One vector is turned by the same rotation once a step. Each row is the vector after some number of steps, and that number follows the row.
The counts run from 0 to 542.
[ 82 119 105 158 140 151 141 117 144 116 174 104  90 145  86 128 139 100
 116 138 160 145 115 150  78 159 177 118 112 119  90 107 129 151  92  99]  111
[122 116 115 107 128 153 113 116 150 117 104  93 131 171 133 117 188 124
  95 120 144 155  59 135 144  91 116 182  79 107 115 128 128 113 107  63]  514
[100  92 111 136  86  83 132  85 187 118 139 150  78 119 142 131 157 136
 155 131 141 143 120 134 107 141 156 118 110 146 102 135 182 112 121 116]  222
[ 96  50 136 134 102 101  87 143 130 111 131 108  81 146 118 142 138 128
 126 166 153 137 130 163  97 163 155 106 133 119 144  90 110 163 105 102]  373
[ 58 142 140 125 136 121 153 111 145 124 119 102 108 122  80 125 151 118
 116 120 140 154 123 146  69 148 189 126  80 146 143 121 141 173 103  95]  19
[102  86 171  90  98  91  75 116 131  98 108 118  93 137 129 125 146 153
 151 130 139 136 159 152 121 125 125 118 118 147 126 158 109 129  93  45]  2
[126 110 177 102 129 151 141  91 158 111 165  92 130 161 135 136 108 118
 128 129 181 157 126 138 102 144 159 148 125  98  83 152 115 109 100  86]  537
[ 73 128 142 129 123 148 103 106 167 117 137 128 155 126 108 133 130 101
 111 125 134 175 136 135 113  84 156 173  90 153 104 138 142 136  93  69]  286
[103 131 163  96 103 139 172 141 131 110 176 123  99 139 129 131 116 124
 133 155 183 166 146 132 122  98 157 125 144  82 117 147  89 121  88  60]  342
[ 91 129 184  99  87 157 141 102 167  98 145 152 125 129 146 119 134 130
 111 132 179 112 154 119 111 136 172 143  87 110 106 162 120 141 153  70]  276
[ 58 111 151 146 140  84  99  88 161 106 141 128 109 138 107 122 173 109
 159 133 110 102  83 158 135 106 154 116 116 161 122 143 160 146  95  76]  462
[125  87 159 101 120 128 123 168  86 106 124 151  82 152 122 138 180 117
 139 157 166 137 139 136 144 141 117 125  95  83 164 127 110 154  91 100]  336
[ 83  97 124 127 102  92 110 120 133 126 126 119  72 130 137 134 146 145
 129 162 117 141 140 153 138 107 123  77 144 124 142 132 115  91  68  68]  407
[ 88  89  98 184 114 105 113  99 160 113 172 129  73 148 120 142 157 117
 165 152 144 162 106 163  99 129 137 101 133 116 109 109 160 109  98 119]  130
[ 80 105 163 120  88  87  95 126 142 112 124 142  74 153 116 127 175 142
 140 121 131 143 171 158  82 132 154 106  97 140 124 168 122 150 120  97]  1
[ 70 117 100 147  95 121 124 101 195 113 135 103 111 121 147 127 180 112
 111 149 126 116  81 130 109 107 142 143 110 148 107 152 158 150 132 109]  469
[ 79 135 175 102  87 140 133  94 156 121 118  96 130 114 101 123 136 124
 150 130 143 136 144 126 137  98 152 179 132 129 131 173 133 110  91  61]  10
[110  69 147  93 107 128 113 138 137  63 126 125  89 124 165 108 150 162
 140 171 155 126 111 110 133  94 121 151 130  85 101 107 138 111 114  72]  61
[115  55 152  74 112 147  66 118 172 102 116 107 126 138 167 134 123 140
  90 137 166 144 117 145  99 117 147 133 109 124 130 108 115 145 122  87]  282
[ 78 111 133 200 131 107 138 102 145 127 177 141 107 136 108 169 166 105
 151 171 147 173 108 145 142 117 137 117 125  84 117 108 153  98 108 113]  129
[ 99  90 139 158 101 191  98 110 176 123 146 148 103 155 121 123 168 118
 119 128 171 133 121 117 105 166 141 149  78 109  90 131 162 147 157 137]  542
[123  92 164 128  96 130 110 157 122 135 117  85  85 166  98 154 134 119
 107 138 167 147 166 151  90 176 145 133 130  92 126 136  84 151 102 111]  354
[132  96 130  94 101 103 163 115 153 113  86 121  81 132 134 124 172 161
  98 115 157 131  97 140  96 172 161 147 109 112  98 103 147 102 144  93]  236
[119 110 136 109  86 126 129  94 206 131 132 102  77 120 114 123 151 122
 133 142 141  89 126 138 109 148 156 113 144 175 103 140 147 122  89  84]  204
[116 121 136 144 117 106 152  85 140  96  97  94  67 150 114 131 174 119
 132 128 125 123 121 144  92 173 161 160  89 119  93 133 189 122 108 125]  483
[ 71 133 163 144 103 191  94  90 149 137 159  89 145 154 121 137 141  89
 139 155 139 159 127 119 137  98 132 135 120 109 125 147 118 130  81  77]  102
[120 106 140 124 132  89 171  80 141 100 140  93 100 142 153 142 170 127
 149 122 152 177  75 152  98 130 139 166 110  98 133 145 165 120  92 111]  501
[102  98 208 108 148 129 154 116 133  97 110 104 111 121 121 140 134 128
 127 156 146 103 144 135 102 151 175 175 111  92 112 138 118 140 100  64]  22
[127 130 147 117  94 127 148  99 143 113 109  99  98 165 178 126 154 149
  96 136 158 142 134 114  99 123 151 163  99  70  71 139 134 107 142 108]  504
[ 89  87  78 124 103 133 109 168 135 106 150 136  86 139 124 109 165 134
 115 138 183 178 111 159 109 113 152 110 109 115  96 105  79 153 127  87]  340
[128  94 109 107  95 118 106  90 147  97 110  62 102 167 186 107 142 136
 135 123 139 146 108 133 103 101 141 168 108 105  80 125 153 111 125 101]  503
[146 118 165  81 111 120 115  98 144 112 102  87  76 153 177 119 140 133
 104 146 121 112 116 116 113 100 137 112  92 123 116 137 141 111  60  83]  492
[ 73 109 139 178  96 133 135  97 149 125 155 118 103 140 105 149 118  95
 157 166 137 155 168 129 106 137 192 116 141 107  95 115 109 107 116  81]  379
[101 125 181 118 127  94 164  75 155 145 116 131 113 123 127 160 140 118
 115 136 134 132  81 143 141 108 166 110 105 140 148 129 151  99  76  65]  213
[119 134 146 146  76 138 153 122 166 116 114 117  81 139 163 132 183 148
  94 155 174 130 128 113  96 131 116 157  95  77 100 176 139 122 143 123]  505
[ 93  84 109 139 110 129 100 108 147 121 149  76  88 169 136 152 159  67
 121 164 133 138  91 155 112 114 152 115 120 126 136 107 131 162  62 143]  123
[ 77 145 136 157 127 158  92 135 122 110 163 110 126 173 138 110 144 106
 112 127 140 143 122 160 125  83 157 137  94  94  82 119 105 149 132  83]  91
[119 107 150 133 124 109 141 115  83  71 126 130  76 152 153 128 160 143
 145 145 126 165 129 146  99 146 162 130  93  68  95 113 150 141 116 108]  59
[ 77 133 169 117  95 151 126  85 170 125 120 103 102 125  98  97 138 161
 145 132 143  99 120 121 121 147 144 100 136 117 107 130 144  92 137  47]  452
